(in the rows, 128 means zero)
Each path is a new rotation, seen through one point. The rows after it are directions, each followed by how far the rotation turns it, in degrees a step (0 if it stays put).
Each turn is a multiple of 5 degrees from 10 to 175, or 0.
Each row of a path follows its step; steps can be skipped.
Rotation 1:
step 0: [133 115 139 126 138 128 125 127 135 132 128 133 130 118 114 117 118 126
 112 116 129 132 114 135 130 132 121 129 133 126 138 124 147 120 132 126
 123 141 128 125 124 139 121 145 142 122 127 137 124 115 115 126 127 115
 130 139 128 120]
step 1: [137 127 120 112 146 126 123 125 137 122 118 136 133 132 134 115 126 140
 130 134 112 140 135 126 135 136 125 124 124 138 130 126 118 129 132 125
 134 127 127 136 125 127 124 132 126 129 129 113 137 133 119 110 119 121
 134 141 128 108]
step 6: [132 108 138 127 133 131 114 129 134 124 113 125 136 119 118 116 135 131
 116 128 126 135 133 124 128 137 136 133 127 118 137 131 132 120 129 113
 137 131 128 146 121 135 124 147 126 111 131 119 126 124 126 118 133 131
 140 130 124 123]
step 8: [136 126 126 122 138 150 128 115 127 126 138 126 134 127 131 128 120 142
 126 133 129 118 118 126 142 133 141 106 118 129 124 115 128 137 119 141
 124 131 124 135 140 125 117 134 119 133 132 128 128 126 122 116 117 126
 126 129 134 121]
step 10: [132 121 134 125 133 125 132 120 116 131 134 134 118 126 134 130 126 126
 124 124 117 130 128 121 135 133 109 128 101 128 139 141 128 124 126 133
 132 136 117 110 130 129 133 131 149 119 143 130 134 112 125 131 127 134
 134 128 126 126]
step 20: [128 147 122 116 124 126 136 112 131 128 130 137 133 126 132 115 127 131
 134 148 122 128 122 137 132 140 117 115 129 122 134 138 139 128 127 128
 127 137 126 122 131 135 118 131 133 122 123 122 131 124 122 138 122 126
 137 127 112 106]
step 21: [142 128 125 128 120 145 117 126 132 135 127 126 130 126 121 127 111 136
 146 131 139 128 133 116 130 124 136 109 112 132 130 119 120 121 116 129
 124 137 133 127 130 136 113 129 132 130 128 120 116 120 131 127 128 123
 143 138 138 120]
step 23: [125 121 129 123 125 142 127 121 123 112 128 123 114 114 134 127 134 130
 127 134 117 129 119 130 137 132 115 135 117 136 130 129 117 123 140 126
 125 147 105 125 133 116 138 120 137 116 122 131 128 128 126 120 121 130
 139 131 132 124]
step 26: [129 147 130 116 127 133 116 123 138 136 115 131 128 126 122 120 122 120
 125 139 133 142 124 128 137 136 125 128 125 122 140 133 125 127 126 125
 125 135 129 133 139 132 117 123 145 122 144 128 131 132 127 141 127 134
 141 134 143 107]
[126 128 129 132 129 124 129 129 129 125 127 130 130 123 132 127 127 129
 125 126 127 130 128 123 131 127 127 130 129 129 125 130 129 130 128 127
 127 131 126 128 126 126 128 124 126 130 131 132 126 125 126 126 128 128
 128 132 128 125]
80
[124 129 127 127 129 130 132 127 123 130 125 129 126 130 128 122 124 128
 129 126 130 128 130 128 125 129 130 127 125 131 125 126 126 129 128 131
 131 129 129 126 130 126 126 128 127 128 127 131 128 128 128 125 128 127
 131 131 125 129]
55
[125 130 128 127 126 130 126 131 130 128 130 127 129 129 128 127 127 127
 133 128 122 124 130 126 127 130 129 125 130 127 128 128 125 131 125 130
 128 131 129 128 129 128 126 126 128 129 133 127 128 123 126 133 127 129
 127 129 127 129]
60
[128 128 130 122 122 131 127 129 129 128 125 132 132 131 129 129 130 130
 127 131 129 127 127 126 128 125 126 130 129 131 126 130 130 127 128 126
 128 130 126 124 130 126 125 126 128 127 126 129 123 130 127 131 129 128
 129 129 128 130]
10
[126 127 125 127 128 129 130 130 127 129 129 127 130 128 127 132 127 127
 125 126 128 128 132 127 127 126 128 128 127 124 128 133 123 129 128 125
 130 125 125 127 125 127 124 130 131 125 131 126 129 131 131 128 129 129
 130 132 131 128]
90
Rotation 2:
step 0: [132 138 128 128 124 122 131 108 126 115 124 132 130 127 132 130 119 138
 135 114 130 112 124 130 127 123 134 126 124 141 139 126 122 134 127 132
 112 138 129 120 121 117 126 147 114 125 132 128 129 139 127 127 126 110
 130 136 109 137]
step 1: [125 136 110 133 130 140 134 123 122 120 133 140 121 118 128 118 135 136
 120 130 131 134 118 138 139 118 127 132 117 132 135 145 123 122 130 136
 127 134 142 129 133 126 135 143 124 135 124 125 131 103 133 135 114 131
 136 133 126 129]
step 4: [132 125 142 132 129 127 142 141 128 121 129 123 143 140 137 128 133 135
 131 114 126 134 134 133 126 119 126 132 126 127 122 138 123 122 119 120
 123 144 125 111 131 125 123 129 121 125 127 132 136 115 137 123 101 120
 116 117 123 132]
step 9: [124 142 134 125 128 125 127 111 128 124 129 130 121 123 128 144 132 133
 118 124 113 120 113 145 132 122 141 114 118 123 113 127 126 113 122 127
 122 143 129 125 136 139 122 130 128 133 141 136 134 122 119 133 136 135
 131 121 134 138]
step 11: [137 133 125 132 129 144 133 132 123 125 132 117 120 125 149 126 124 139
 115 135 131 143 117 124 126 124 119 121 112 120 125 129 118 124 122 129
 125 130 135 136 128 135 129 133 107 135 128 135 133 119 137 119 131 110
 119 114 126 122]
step 12: [123 133 152 132 120 135 123 132 125 117 124 122 125 122 130 138 142 137
 120 111 131 138 129 138 122 140 119 121 135 122 128 141 136 125 118 130
 130 132 111 133 118 141 126 133 135 137 120 123 127 120 128 133 127 117
 142 126 125 118]
step 13: [122 152 130 124 125 125 123 128 136 131 131 117 141 134 138 126 113 136
 126 131 126 122 123 143 133 128 136 125 140 125 123 141 117 130 127 125
 120 141 126 121 118 131 119 137 122 110 129 123 116 133 134 124 133 119
 136 123 138 110]
step 17: [136 121 130 123 133 138 141 134 140 126 137 126 136 122 135 131 127 136
 111 116 118 108 140 125 124 123 128 122 134 128 128 117 137 120 136 133
 129 136 131 120 141 142 124 125 132 112 137 122 127 124 130 114 123 123
 142 113 134 132]
step 18: [137 127 128 116 130 134 130 130 129 127 122 132 129 141 138 130 126 129
 105 134 130 116 114 129 139 132 129 122 130 119 134 127 140 118 130 127
 123 120 122 147 125 123 140 128 112 136 133 119 141 145 128 137 126 130
 129 110 139 126]
[126 122 127 127 125 128 126 129 129 130 128 128 129 125 130 129 128 129
 127 126 129 127 130 136 124 132 129 130 129 128 126 126 130 129 128 128
 127 130 122 130 129 124 130 127 128 127 129 126 130 127 128 125 127 127
 129 130 127 130]
140
[129 127 127 130 125 130 129 131 127 133 131 123 129 130 132 124 127 126
 129 129 128 128 129 127 128 129 129 126 128 129 130 129 128 124 131 129
 127 135 129 127 127 126 124 129 132 128 130 128 131 128 127 130 128 126
 127 128 130 128]
160
[131 126 127 128 127 124 129 127 125 127 124 130 124 126 126 130 126 127
 127 130 129 126 127 127 127 127 128 127 129 127 130 125 126 122 129 133
 129 129 126 129 128 131 131 133 128 128 134 129 130 129 127 127 131 128
 127 127 129 131]
35
Rotation 3:
step 0: [123 135 121 128 136 139 113 126 130 124 123 121 119 120 127 118 128 134
 119 139 129 131 126 114 135 140 149 120 124 136 136 135 134 110 127 134
 144 137 129 136 141 131 131 125 123 117 143 132 132 141 139 128 130 124
 131 115 126 130]
step 4: [121 121 129 143 138 120 132 122 109 126 130 125 119 131 127 131 127 123
 138 116 140 130 119 126 129 122 123 116 125 126 116 119 111 121 124 128
 118 122 121 122 119 129 127 126 122 121 129 130 135 123 127 121 121 109
 128 105 135 108]
step 6: [137 135 121 148 137 156 130 125 121 137 127 135 134 125 142 130 134 119
 125 130 135 117 115 122 136 124 119 125 126 123 115 128 121 132 121 123
 116 119 147 123 132 126 131 125 132 128 125 135 130 148 125 128 125 133
 126 136 122 135]
step 10: [130 117 137 109 117 139 134 126 145 133 134 130 138 119 126 130 131 119
 131 119 145 121 143 135 118 123 141 119 124 127 127 141 124 134 132 123
 121 129 121 114 129 126 128 118 127 127 115 118 112 121 117 119 128 132
 120 125 133 120]
step 11: [132 132 127 120 122 119 111 114 139 127 122 129 148 137 135 121 129 145
 128 123 130 122 118 133 138 129 117 122 136 138 129 122 118 123 125 116
 125 120 110 119 120 138 120 126 130 140 134 131 119 145 131 126 121 126
 120 131 143 124]
step 19: [105 139 122 119 127 125 136 117 128 138 115 118 126 123 111 147 123 126
 128 133 128 113 134 135 137 143 132 132 122 118 131 142 133 137 119 130
 126 123 132 124 127 123 127 137 139 134 125 136 120 141 130 122 131 131
 130 114 124 133]
step 24: [121 123 138 128  99 125 126 136 128 118 134 140 132 124 126 143 126 141
 138 131 136 111 115 125 120 119 130 133 124 122 130 123 118 134 132 132
 122 128 138 118 126 121 118 143 127 141 134 123 137 114 139 128 127 138
 120 130 130 136]
step 25: [129 127 128 135 128 130 135 111 142 121 116 123 137 127 126 126 136 142
 123 128 125 136 117 132 126 119 125 123 132 115 143 116 146 127 135 137
 127 125 134 120 147 126 112 138 126 123 126 130 127 135 115 145 124 126
 120 142 122 123]
step 26: [137 141 131 123 133 139 127 127 139 122 129 139 125 133 118 131 126 138
 120 141 107 125 125 126 128 136 135 138 123 127 136 138 122 128 135 138
 133 140 129 140 140 131 141 126 148 137 128 118 126 127 140 137 126 135
 129 145 125 141]
[132 129 129 132 126 124 125 129 125 126 126 126 129 129 130 129 129 128
 129 125 128 125 128 130 127 127 128 126 125 129 124 133 132 128 131 127
 129 127 126 125 126 125 129 127 132 127 128 133 130 126 128 131 129 127
 131 129 129 126]
40
[132 131 128 129 129 127 128 131 127 126 132 127 126 128 130 126 132 127
 128 128 133 126 124 123 127 128 129 133 128 128 125 128 126 127 127 131
 129 130 129 128 127 130 131 126 129 127 126 126 127 131 132 130 129 129
 126 128 128 131]
125
[130 129 127 128 129 132 127 125 129 129 125 130 128 124 129 130 128 129
 129 135 126 128 126 129 132 127 126 133 129 128 128 130 130 126 129 131
 129 128 127 126 128 127 130 130 132 124 128 131 128 129 130 127 125 127
 127 126 124 127]
55
[129 130 124 129 129 130 129 130 128 128 129 130 132 129 129 124 127 131
 130 129 128 129 127 129 128 129 130 129 128 133 128 125 125 128 128 128
 130 122 126 128 130 127 132 128 129 130 123 130 127 129 124 131 131 130
 127 129 125 124]
145
[131 128 130 126 126 127 124 127 124 125 124 129 128 130 126 126 131 130
 134 128 129 126 129 129 125 128 127 131 132 126 129 122 126 128 129 126
 129 128 127 129 126 131 126 128 126 126 128 131 128 126 127 126 128 130
 126 127 126 130]
110
[128 129 128 122 132 130 126 128 130 129 125 126 125 126 124 132 131 128
 126 129 131 129 128 130 126 129 129 128 130 131 130 132 128 125 127 125
 130 128 124 125 128 131 128 127 129 131 127 130 127 129 129 129 132 129
 128 127 131 127]
40
[126 130 127 125 127 126 128 128 127 126 129 127 131 127 126 128 129 128
 128 128 129 131 129 130 129 130 128 131 130 123 123 131 129 131 130 132
 128 128 124 128 128 126 129 131 126 133 131 126 132 130 127 129 126 132
 128 131 125 127]
10
Rotation 4:
step 0: [128 120 132 127 137 132 122 118 126 132 127 136 122 140 102 144 126 137
 121 128 141 131 129 136 141 126 129 112 135 134 137 135 140 142 118 127
 123 134 118 124 131 119 125 134 123 138 129 143 126 133 132 137 125 137
 111 123 140 131]
step 2: [131 124 124 135 135 134 119 131 105 135 118 144 118 117 127 142 127 119
 140 132 120 128 135 121 129 128 127 124 116 130 110 129 146 125 142 125
 129 125 118 130 131 138 130 139 124 123 134 137 131 125 130 140 124 126
 129 127 151 120]
step 3: [152 121 125 134 129 129 131 126 118 129 126 137 140 118  97 139 121 134
 126 135 125 125 121 117 120 114 124 124 124 128 130 131 144 129 128 126
 125 126 125 139 138 140 122 116 132 131 136 130 128 136 117 131 120 138
 114 130 126 126]
step 5: [128 127 150 133 141 136 125 128 120 124 121 125 128 129 126 134 139 130
 125 135 130 133 126 118 126 130 124 132 122 125 113 135 153 144 135 139
 126 121 129 121 132 120 118 131 114 133 121 143 117 135 137 129 129 126
 116 109 137 132]
step 8: [127 131 134 124 140 126 106 124 120 134 132 146 140 120 117 138 132 126
 122 136 135 142 117 121 124 119 130 130 129 126 133 125 138 135 136 117
 118 125 128 124 132 142 137 130 135 134 138 145 119 127 131 113 139 134
 123 113 137 137]
step 9: [132 114 116 141 125 127 128 115 121 140 135 143 122 135 117 137 129 128
 132 127 142 132 141 128 128 127 129 129 121 139 116 133 150 140 123 119
 139 134 123 126 137 127 126 136 126 140 140 137 125 124 123 132 139 127
 125 133 142 145]
step 15: [140 124 125 135 132 143 124 113 136 122 129 135 135 122 113 145 123 111
 125 139 122 138 124 123 129 121 130 117 120 125 115 131 132 125 130 132
 111 126 117 125 140 132 122 136 125 127 128 142 120 134 118 124 137 118
 129 114 143 126]
step 19: [133 112 133 138 121 123 136 122 130 133 126 136 134 115 116 138 135 125
 127 120 115 123 131 120 128 126 122 121 123 139 123 140 135 137 134 122
 131 132 137 144 142 135 112 128 134 123 131 124 122 145 143 137 133 143
 116 132 141 129]
step 26: [137 126 145 125 136 130 119 130 122 140 125 133 136 122 116 138 138 129
 123 129 139 122 122 122 125 128 121 136 132 135 139 143 151 139 132 118
 126 125 123 122 129 137 125 129 126 126 131 136 115 145 146 128 129 131
 120 125 125 144]
[133 130 129 129 128 127 131 130 133 129 129 129 128 129 125 130 127 127
 126 128 126 130 130 134 129 129 127 128 126 127 133 130 127 131 129 125
 129 131 128 128 127 129 125 128 129 128 127 128 128 126 131 132 128 129
 128 132 124 126]
115
[129 129 128 128 130 124 128 130 125 129 130 129 130 128 128 128 128 124
 130 126 132 128 130 127 125 130 127 130 132 131 130 130 127 130 128 130
 126 129 128 130 127 124 129 129 127 124 128 130 126 131 128 125 130 128
 128 129 126 121]
115
[126 130 130 129 129 127 122 132 130 127 129 131 128 126 133 130 126 128
 127 125 124 131 127 125 129 131 130 128 129 129 129 130 130 128 129 129
 133 126 130 129 127 129 128 127 127 127 125 128 130 129 132 127 127 132
 131 127 127 129]
120
[125 129 127 126 129 125 126 130 125 130 126 128 128 130 130 126 128 128
 127 127 125 129 129 125 128 129 130 126 129 123 128 126 126 129 129 124
 125 127 129 127 128 128 128 128 130 128 127 126 128 126 128 131 129 133
 122 131 133 123]
65
Rotation 5:
step 3: [116 135 135 134 114 116 138 129 142 137 118 125 128 125 118 131 125 120
 130 136 120 119 115 134 131 139 129 137 123 140 146 134 119 116 137 143
 123 126 122 120 120 127 126 117 114 121 132 131 135 120 132 123 128 128
 135 140 122 136]
step 4: [111 131 116 113 126 131 121 133 130 152 125 119 123 124 131 140 108 121
 130 126 120 130 122 126 126 127 131 135 136 137 128 131 137 137 135 134
 127 120 124 135 116 131 120 119 124 124 126 145 124 128 139 128 121 132
 141 121 122 130]
step 5: [118 140 135 120 128 121 139 145 127 125 127 117 113 114 128 132 128 130
 135 126 115 144 117 122 129 132 122 127 149 128 136 134 116 122 132 143
 127 123 124 111 125 133 116 129 133 139 120 136 122 133 134 126 125 131
 126 124 130 126]
step 8: [128 131 135 120 123 117 122 131 139 145 123 138 129 124 130 130 150 120
 117 136 136 132 129 135 126 138 139 133 118 127 127 133 134 115 123 127
 131 139 115 135 129 124 122 124 136 126 116 126 115 145 136 127 123 142
 136 127 118 130]
step 9: [124 122 128 122 150 112 119 139 146 130 120 123 125 116 120 122 120 123
 120 130 130 128 130 133 128 118 134 142 128 127 140 135 128 127 127 127
 129 134 133 133 123 113 112 134 130 131 126 124 123 129 130 129 128 135
 126 144 116 144]
step 12: [118 112 134 138 118 128 128 137 120 134 124 137 119 132 128 135 131 123
 134 128 131 131 125 134 115 124 123 128 132 119 124 140 133 134 132 140
 128 121 116 137 121 121 125 100 127 114 145 128 124 121 127 130 128 128
 137 130 126 142]
step 18: [123 118 130 115 132 111 128 132 141 116 128 143 120 131 131 128 130 134
 138 120 129 134 131 131 132 125 123 127 126 122 125 132 116 132 121 109
 133 125 118 136 117 130 124 122 128 122 119 123 112 138 133 123 114 136
 145 128 119 138]
step 19: [122 129 132 131 123 109 133 115 144 121 127 126 116 131 126 123 135 131
 126 122 127 128 108 143 132 120 141 138 118 125 132 134 132 120 129 115
 121 127 134 119 130 119 125 126 125 142 133 129 107 129 127 116 126 135
 126 134 121 131]
step 25: [117 139 134 122 135 132 135 130 134 137 113 123 126 125 129 140 124 125
 124 152 117 134 121 133 122 129 144 132 127 126 128 134 140 134 129 123
 135 140 127 123 140 119 115 114 130 132 126 138 119 135 138 132 129 135
 129 116 129 135]
[126 129 132 127 131 130 128 132 128 128 128 128 132 129 127 127 130 127
 128 126 131 129 132 129 127 128 121 129 130 129 130 128 126 125 128 126
 129 128 128 125 123 129 129 125 124 127 126 124 127 126 124 127 125 127
 130 126 128 128]
175
[122 132 129 132 133 129 126 127 127 127 126 125 125 129 129 126 128 130
 129 126 132 130 126 128 128 127 131 127 129 124 127 129 126 131 128 131
 126 129 127 129 129 131 128 129 128 128 127 126 130 128 127 134 129 125
 129 126 130 126]
70
[128 132 133 127 127 127 132 134 131 129 133 129 127 129 127 128 133 128
 125 133 127 127 130 127 130 129 129 126 127 127 128 128 130 126 127 129
 126 125 130 128 130 128 124 129 128 128 131 128 130 130 127 128 130 127
 126 127 126 125]
125
[124 129 129 133 131 130 130 127 127 130 126 126 129 130 132 129 128 126
 124 128 126 131 131 131 131 127 129 129 127 129 130 126 127 126 130 127
 127 128 130 133 129 122 127 130 127 126 130 131 127 126 128 126 126 126
 126 129 131 131]
135
[128 129 126 134 126 127 129 128 127 127 129 131 128 128 128 129 125 126
 126 128 129 129 126 127 129 129 128 131 130 126 126 124 127 128 125 131
 129 131 126 128 127 127 124 124 127 130 128 126 127 128 127 126 124 129
 126 132 127 121]
155
[126 129 127 129 126 128 129 129 130 126 127 129 130 128 129 130 130 128
 131 128 128 130 128 125 131 132 125 128 126 127 131 127 125 125 127 125
 125 129 121 127 133 130 129 130 134 127 126 128 131 128 129 127 126 131
 129 130 131 129]
140
Rotation 6:
step 1: [111 147 112 120 131 124 125 126 138 130 129 147 121 137 136 114 126 152
 128 122 124 133 138 127 130 119 126 136 138 137 126 123 132 128 125 126
 132 125 141 117 124 125 123 125 126 121 126 130 123 129 118 117 125 126
 126 125 129 144]
step 2: [126 130 134 123 114 146 115 131 140 127 133 131 134 113 125 132 126 134
 123 146 126 124 124 122 136 130 117 134 132 131 152 122 121 123 121 123
 136 122 134 126 120 135 114 133 128 128 134 122 133 129 135 140 134 126
 126 108 123 127]
step 6: [142 131 123 141 133 140 117 149 128 129 126 116 128 128 123 128 129 128
 135 141 132 117 124 141 137 115 132 143 115 130 128 110 127 121 130 122
 129 118 147 122 132 128 133 135 137 136 130 119 130 120 125 128 120 126
 124 125 121 130]
step 11: [111 123 124 113 114 129 128 139 118 132 119 128 130 115 136 121 124 133
 129 141 123 121 133 123 122 127 121 129 140 140 134 116 114 126 122 121
 120 131 130 123 129 127 129 134 131 111 129 115 131 139 133 136 143 127
 137 116 132 122]
step 14: [127 124 130 121 130 132 122 133 138 115 132 132 139 141 120 131 130 127
 117 133 119 125 123 127 127 130 132 140 134 130 125  97 137 123 118 119
 123 122 131 125 119 122 119 119 130 112 139 121 134 116 126 127 129 125
 119 119 119 119]
step 19: [127 128 122 123 121 140 119 129 127 151 137 143 119 122 136 106 129 139
 131 130 122 121 140 126 142 125 120 139 141 125 129 129 128 127 130 122
 128 118 143 117 123 132 127 134 124 115 126 128 122 135 121 125 119 126
 133 132 125 140]
step 21: [141 130 128 140 123 140 109 135 120 129 123 119 135 124 133 116 141 131
 130 139 124 118 126 117 127 126 110 139 125 122 120 119 126 130 128 129
 138 131 137 130 124 132 138 116 131 119 138 124 117 127 124 137 129 109
 129 133 118 136]
step 24: [122 138 112 134 132 128 126 138 134 126 126 112 123 122 128 126 127 147
 128 133 130 121 129 137 126 120 139 134 112 136 132 107 129 128 120 133
 136 135 137 120 144 119 135 129 137 135 133 117 136 124 124 124 135 126
 128 122 126 139]
step 25: [127 136 118 125 125 141 108 125 121 126 138 140 129 130 134 131 137 127
 125 134 122 129 126 136 138 130 122 146 137 130 122 129 144 135 128 126
 120 116 136 119 116 127 126 137 126 122 129 117 128 119 129 123 126 124
 148 112 129 137]
[129 130 125 131 126 132 128 130 125 129 127 131 129 122 126 130 127 126
 126 127 125 126 127 130 127 127 130 126 129 125 123 132 128 122 127 130
 130 128 129 129 124 129 129 130 127 124 128 130 127 128 127 128 128 126
 129 126 129 128]
175
[128 130 123 129 127 127 125 128 126 128 130 130 125 126 127 128 130 126
 133 124 126 127 132 127 128 126 131 124 129 127 129 126 133 131 132 128
 131 127 130 129 127 127 126 130 131 130 129 129 129 129 130 129 128 132
 129 126 130 124]
40
[126 126 131 129 127 129 127 125 127 132 131 127 125 126 127 128 128 131
 127 129 128 128 127 127 126 129 126 125 125 129 129 128 130 130 127 130
 132 133 129 134 131 128 128 128 123 128 129 128 128 126 130 130 126 125
 126 125 127 129]
135
[126 127 130 130 129 127 125 125 125 124 128 128 130 126 126 130 122 128
 129 128 127 131 127 128 130 128 125 126 129 127 127 125 127 130 127 128
 126 128 125 126 123 127 128 130 124 128 129 126 128 127 133 129 130 129
 133 127 127 127]
160
[128 129 130 128 132 126 124 132 128 128 129 131 129 129 127 132 127 127
 128 126 132 127 129 130 125 126 127 125 127 133 127 128 129 128 126 129
 127 125 131 128 129 129 132 127 126 129 127 127 123 131 129 131 129 127
 126 128 125 124]
125
[130 129 125 130 131 128 126 129 122 127 125 124 127 128 130 128 129 129
 128 127 123 128 127 127 129 128 129 130 123 129 128 127 129 127 128 129
 127 128 127 127 130 129 127 129 124 131 129 130 124 130 126 132 127 131
 127 130 127 134]
120
